One vector is turned by the same rotation once a step. Each row is the vector after some number of steps, and that number follows the row.
The counts run from 0 to 616.
[ 34  24  15   1 -11 -20  -4  11  -7 -19   3  12 -27 -16 -13   2  10 -24
  20  32  -3  17 -10   6  18  10  17 -12 -12  -4  -6 -20   1 -29 -12  -2
  -7 -35 -31 -11   9  -9 -28 -15 -23  32  -4  -5  41  75  13  16   4  -5
  33   4  13 -15   6  51  24   6  -2 -29  31 -12  25  33   1 -11   9 -12
  17  30   0   2  -5 -14] => 494
[ 28  33  10  -1 -25 -12 -15  -4  -8 -17  -1  26 -29 -22 -21  -1  -4 -18
  11  29  -6  30 -24  -4  23  26  17  -9   2  -1  -6 -17  -5 -43 -20   1
  -8 -31 -30  -9   3  -4 -25  -6 -12  29   3  -3  54  60   0   0  -1   4
  29  -2  19 -18  -5  40  15   0  -2 -26  23 -10  20  31  -3 -17   2  -4
   7  39  -8  -2  -3 -19] => 489
[ 33  24   7   5 -17 -15 -12  -5 -16 -18   6  13 -27 -15 -29 -10   6 -24
  17  21 -11  21 -34  -4   7  11  21 -18   0  -1  -2 -21 -13 -32 -15   5
 -11 -24 -36 -22   0  -3 -31  -2 -17  35   0  -8  33  61  11   0  -2   6
  34  -3  12 -21 -15  40  19  13   1 -24  31 -14  33  25 -11 -18   1  -3
  15  32 -10 -11  -2 -17] => 8
[ 37  31  14  -6 -13 -20 -19   6  -8 -21   5  29 -36 -12 -26  -6  -5 -20
  13  26 -12   9 -26   0  21  15  13  -5  -2  -4  -7 -21  -4 -26 -19   0
  -8 -23 -45 -15  -2  -2 -25  -3 -14  36  -7  -9  26  66   5   9   4  -6
  28  -3   4 -20 -12  48  21  -3   5 -15  28 -11  31  20  -1 -29   4 -13
  14  30  -1  -5  -2 -13] => 466
[ 31  24   6  -8 -24 -20 -10   3 -18  -9  -2   7 -26 -19 -33  -2  22 -26
  14  27  -9  14 -32  -6   3   6  20 -10 -10  -9  -2 -22  -5 -23 -14  -2
 -12 -22 -28 -35 -10  -1 -35  -3 -18  38  -3 -16  21  65  13   7  -7  18
  25  -5  10 -23 -15  43  24   8   2 -22  31 -27  19  16 -10 -22  13  -5
  20  38 -17  -3  -9 -22] => 88
[ 33  30  11   2 -19 -10 -10  -2   1  -9   0  13 -26 -21 -27  12   5 -30
  20  24 -11  28 -13   6  19  22  22 -15  -5 -11  -7 -17   2 -30  -9  -6
 -16 -21 -23  -6   2 -24 -22 -19 -18  35  -1 -14  35  71   2  12  -6   5
  27   5  18 -19   4  46  20   1  -2 -20  33 -20  24  24  -8 -19  21 -11
  15  32  -3   1  -5 -17] => 306
[ 37  36  13   1 -22 -17 -16   5 -10 -15   5  23 -37 -20 -20   9   1 -30
   8  31   2   9 -21   7  26   3  23  -5   0  -5  -6 -16  -2 -21 -19 -15
  -8 -18 -32  -9   9 -13 -25 -17 -10  43 -16  -4  19  69   8  12  12   1
  22   9   7 -27   2  46  14   2   3 -15  26 -10  20  28   5 -16  13 -23
  27  31 -13  13   2 -17] => 139
[ 34  26   6  -7 -24 -25 -17   3 -22 -13  -1  16 -26 -14 -28   7  11 -24
  11  31 -13   7 -37 -15  11   5  22  -8   0  -4  -7 -22  -5 -27 -17   1
 -11 -19 -24 -31  -5   2 -37  -6  -8  40  -9 -11  17  59  11   4  -4  12
  24  -9   9 -27 -18  43  25  -2  12 -20  32 -26  17  22  -8 -24   4  -5
  20  29 -12  -4  -6 -21] => 420
[ 30  24  10   2 -16 -17  -7  -2  -5 -12   2  10 -15 -15 -32   0   9 -32
  25  28 -19  13 -26 -13   7  19  16 -18  -5 -10  -7 -23   3 -38 -12  10
 -14 -29 -27 -28   1  -3 -31 -11 -19  34  -2 -18  35  66   9   8 -12   8
  36  -7  12 -17 -16  41  25  -4  -4 -22  36 -26  25  19  -8 -18  10   2
   8  36   0  -6  -8 -16] => 24
[ 27  25  10   1 -25 -14  -9  -9 -12  -6   5   6 -18 -24 -35  -1  19 -34
  17  27 -12  13 -32  -7   1  12  23 -17   3 -10  -5 -21  -2 -31 -15   1
 -14 -20 -25 -31  -2  -8 -33  -6 -17  44  -2 -23  22  63  15   6  -8  17
  27  -5   9 -20 -19  40  14   3  -5 -20  31 -25  18  16  -9 -17  15  -1
  12  39 -15  -3 -11 -21] => 274
[ 28  31   6   5 -27 -19 -14  -3 -14 -12  -2  13 -23 -19 -30   7  -4 -28
  15  28  -7  10 -32 -20  16  14  15 -13   4  -3 -12 -21   8 -36 -21   3
 -14 -26 -23 -25   7   3 -33  -4  -5  39  -4 -11  32  54   4   6   1  14
  22 -15  20 -34 -19  38  23  -8  10 -18  31 -25  19  28  -1 -17   4   2
   6  37 -13  -1  -2 -21] => 440
[ 30  18  10   6 -15 -25  -5   3  -5 -12   5   5 -16 -16 -23   3  18 -34
  22  38  -6   3 -19  -5   6  15  22 -16 -11 -13  -2 -20   0 -33 -11   5
  -9 -35 -23 -17   6  -4 -31 -15 -20  33 -10  -9  21  76  20  15  -1   4
  35  11   0 -15  -4  42  26   2 -12 -27  34 -17  18  25  -1  -5  10  -9
  16  28  -5  14  -7 -12] => 41
[ 33  32  10 -17 -23 -14 -16   3   0 -10  -5  23 -34 -16 -25   9   9 -22
   9  31  -9  22 -18   8  24  27  18  -2 -10 -11  -6 -18  -2 -28 -14  -9
  -9 -23 -28 -12  -8 -17 -19 -12 -19  33  -2 -12  29  70   1   9  -7   8
  27   6  14 -14   3  45  21  -1  -3 -18  26 -21  19  23  -1 -25  17 -14
  18  37  -3   6  -6 -19] => 512
[ 32  21   8  -2 -19 -21  -4   1 -16 -10   5   1 -20 -21 -23   9  18 -31
  24  26 -12  10 -22  -5  12   7  23 -18  -8  -3  -9 -18   7 -30  -9   3
 -10 -24 -21 -22   1  -5 -31 -13 -20  40  -1 -14  31  63  17  14 -10  11
  25 -10  18 -24  -4  48  28   4   5 -23  35 -32  20  27  -7 -15   6   0
  13  27  -6  -5 -12 -16] => 416
[ 24  30  10  17 -23 -12  -3   3 -10  -7  -3  -2 -25 -21 -23   9  10 -31
  20  24  -7  20 -15  -4   5   4  21 -20  -5  -6  -5 -20   8 -26 -13  -4
 -17 -27 -21 -23  10 -16 -28 -17 -17  40  -6 -13  37  71  16  13   2  15
  25  -4  19 -28   0  39  19   7   1 -25  35 -18  22  27  -3  -2  18  -3
  16  38 -17   8   1 -21] => 601
[ 28  31  11  13 -26 -11  -9   3  -9 -13  -2   9 -27 -24 -16   7   1 -22
  16  27  -7  30 -20  -3  21  13  22 -18  -1  -1  -7 -18  -1 -35 -16  -6
 -13 -26 -27  -8  13 -16 -25 -19 -13  35  -6  -7  46  64   7   4   5   9
  25   0  26 -26   3  38  17   6   4 -29  28 -12  22  37  -4  -6  11  -5
  14  34 -17   5   2 -20] => 161
[ 36  22  12   3 -16 -27 -10  11 -11 -19  -6  16 -25 -11 -20  14   7 -23
  18  38  -8   7 -21 -17  13  11  20  -8  -7  -3  -5 -19   3 -33 -17   3
 -11 -33 -18 -18  10   6 -32 -17 -12  33 -12  -2  24  68   6   9   0   6
  22  -1  13 -28  -3  43  34  -5   8 -23  32 -19  16  31   3  -9   5  -9
  16  27  -2  12  -2 -18] => 186
[ 22  27  12   8 -23 -10  -6  -7  -4  -7   1   6 -17 -20 -32   3   3 -35
  22  26 -16  15 -24 -14   8  23  14 -18   0 -14  -8 -24   6 -38 -15   5
 -15 -26 -23 -26   7  -8 -28  -9 -15  37   1 -18  39  64   7   7 -11  13
  30 -10  16 -23 -17  38  18  -2  -3 -19  36 -24  20  20  -7 -15  14   5
   3  41 -11  -4  -9 -20] => 460
[ 17  32  10  -3 -33 -15 -11  -3 -10  -4  -7  18 -28 -23 -34   2   6 -37
   5  36  -1   3 -20 -13  10  19  10  -3  -3 -11  -4 -21   7 -29 -24  -6
  -6 -29 -24 -30   8  -1 -30   1 -10  40  -2 -15  32  62  12  12   3  18
  22  -8   5 -21 -24  37   9  -4  -7 -17  23 -15   9  17   5 -13  13  -4
   5  53 -21  10  -6 -21] => 378
[ 35  24  11   1 -15 -13 -12  -3  -4 -13   4  11 -20 -15 -25  12   8 -29
  24  32 -13  20 -20   2  21  19  23 -16  -4 -11  -8 -19  -1 -39  -8   1
 -14 -23 -22  -5   6 -17 -25 -22 -20  34  -6 -10  35  71   3  10  -9   2
  32   7  17 -15   5  50  25  -2  -5 -22  32 -23  22  29  -6 -17  14 -10
  17  22   5   2  -8 -14] => 307
[ 32  34  11   0 -26 -17 -23 -10 -11 -14   4  32 -28 -17 -31  -5  -8 -32
   8  33  -2   7 -29  -8  25  20  18  -5  10  -7  -8 -16  -8 -43 -26   4
  -6 -24 -36 -12   8   0 -30  -1  -6  38  -6  -5  29  61   5   1   2   0
  29   1  -2 -23 -19  42  11  -9  -5 -18  24  -9  21  21   6 -18   1 -12
   8  39  -9   3  -4 -15] => 611
[ 34  29   9  -1 -20 -13 -18  -2 -11 -16   2  21 -24 -14 -29  -7  10 -23
  15  28 -12  29 -33   2  15  17  29 -12  -1  -9  -2 -21 -17 -34 -11  -3
 -13 -20 -31 -14  -4 -14 -28 -15 -18  33  -2  -3  23  66   5  -5  -6   7
  34  11   7 -14  -5  43  16   6  -7 -27  29  -9  23  21 -10 -21  10 -14
  22  33  -9   3  -5 -19] => 323
[ 32  26   8   2 -21 -27 -18  -3 -12  -9   0  21 -19 -12 -30   3   4 -35
  15  38 -13   0 -36 -18   8  16  22  -9   3 -13  -4 -20  -5 -38 -20   9
  -9 -26 -25 -26   4   5 -38  -7 -13  35 -13  -9  13  67  11   7   0   8
  28   2  -2 -24 -20  38  25  -6  -5 -18  31 -16  17  15   0 -15   5  -8
  12  31  -7   7  -4 -18] => 170
[ 26  34  11   8 -22 -25 -11   7  -8 -10  -4  16 -32 -15 -24   8  -3 -30
  15  30  -7  -4 -19 -14  15  12   8  -6  -8  -5 -10 -22  13 -23 -22  -2
 -12 -29 -29 -24  13   2 -31 -11  -5  42 -11 -13  23  68   9  18   8   3
  18 -12   7 -31 -13  42  23 -12   7 -12  35 -17  23  24  10 -13  10  -6
   7  39  -8   9   3 -18] => 313
[ 21  27  15  -4 -26  -9  -6   1  -3  -3   0  13 -30 -29 -24   3  10 -34
  10  38   5  13  -5   5  21  20  16 -10  -3  -8  -2 -15   8 -31 -18 -11
  -5 -34 -24 -12  11 -14 -23  -8 -18  37  -1 -12  42  71  11  16   3  11
  26   7   9 -12  -2  44   6   2 -14 -24  24  -8  12  28   7  -3  16 -13
  12  42 -18  14  -5 -22] => 224
[ 33  26  11   9 -17 -27  -7   9 -10 -17   0  18 -26 -14 -22  11   1 -30
  16  33  -6  -2 -15 -16  19  10  15  -9   0  -6 -11 -20   6 -34 -19   3
 -10 -33 -25 -19  11   4 -33 -14  -8  35 -12  -7  22  68  11  18   4  -2
  23  -8   5 -27  -8  44  31 -16   7 -17  35 -23  24  29   6 -11   4  -7
  12  27   0   8  -4 -16] => 312
[ 23  24  13   8 -24 -15  -3  -5 -14  -3   6   5 -19 -28 -26  -2  16 -42
  16  31  -1  -2 -19 -10   8   3  17 -18   3  -7  -6 -20   5 -30 -20   2
  -5 -30 -30 -28   9  -5 -28  -3 -16  46  -3 -16  32  65  24  18   1   8
  31  -3   3 -19 -15  46  10   3 -10 -21  32 -15  17  23   2  -5  12  -5
   9  39 -20   3  -8 -16] => 272
[ 27  23  13   2 -28 -21  -6   5 -13 -14  -1  11 -26 -25 -17  15   7 -24
  15  39   2  12 -18 -11  22  11  16 -14  -2   1  -8 -13   8 -36 -22   0
  -6 -38 -12 -13  13   3 -28 -12 -13  32  -4  -3  47  60  10  13   2   8
  25  -7  22 -25  -1  47  22  -3   1 -28  27 -22   9  40   7  -5  -1  -2
  11  32 -12   7  -4 -19] => 81
[ 31  27  14  -4 -18 -13  -9  -1 -12 -18   3  22 -27 -23 -22 -10   3 -19
  13  30  -5  22 -22   3  21  21  15 -12  -4  -1  -5 -17  -3 -37 -18  -1
  -3 -33 -34  -8   6  -3 -23  -5 -23  31   6  -5  54  64   4   6   1  -2
  35  -1  18  -9  -7  45  13   3  -6 -30  24  -8  25  30  -2 -15   3  -4
   9  35  -5  -5  -8 -16] => 53
[ 23  19   9   6 -25 -19  -1   2 -19  -9  -3   2 -22 -27 -24   3  17 -30
  17  33  -3  10 -27 -14   7   5  20 -18  -1   0  -5 -18   2 -35 -21   1
  -9 -33 -15 -28   8   3 -32  -7 -14  40  -3 -11  37  62  17  10  -1  16
  26  -9  17 -26 -16  41  17   5  -1 -29  29 -23  14  32  -1  -4   5   0
  12  38 -22   2  -8 -22] => 396
[ 35  25   8   5 -24 -22 -18   3 -17 -12   2  12 -27 -17 -20  16   9 -26
  16  38  -4   9 -29  -8  22   5  27 -11   4  -4  -5 -14  -1 -37 -17  -5
 -10 -24 -15  -9   5  -7 -31 -20 -10  39 -17   1  20  68  10   9   1  10
  21  10  10 -30   1  44  22  -5   1 -22  27 -17  11  36   1 -10   5 -14
  25  23 -11  15  -2 -21] => 578
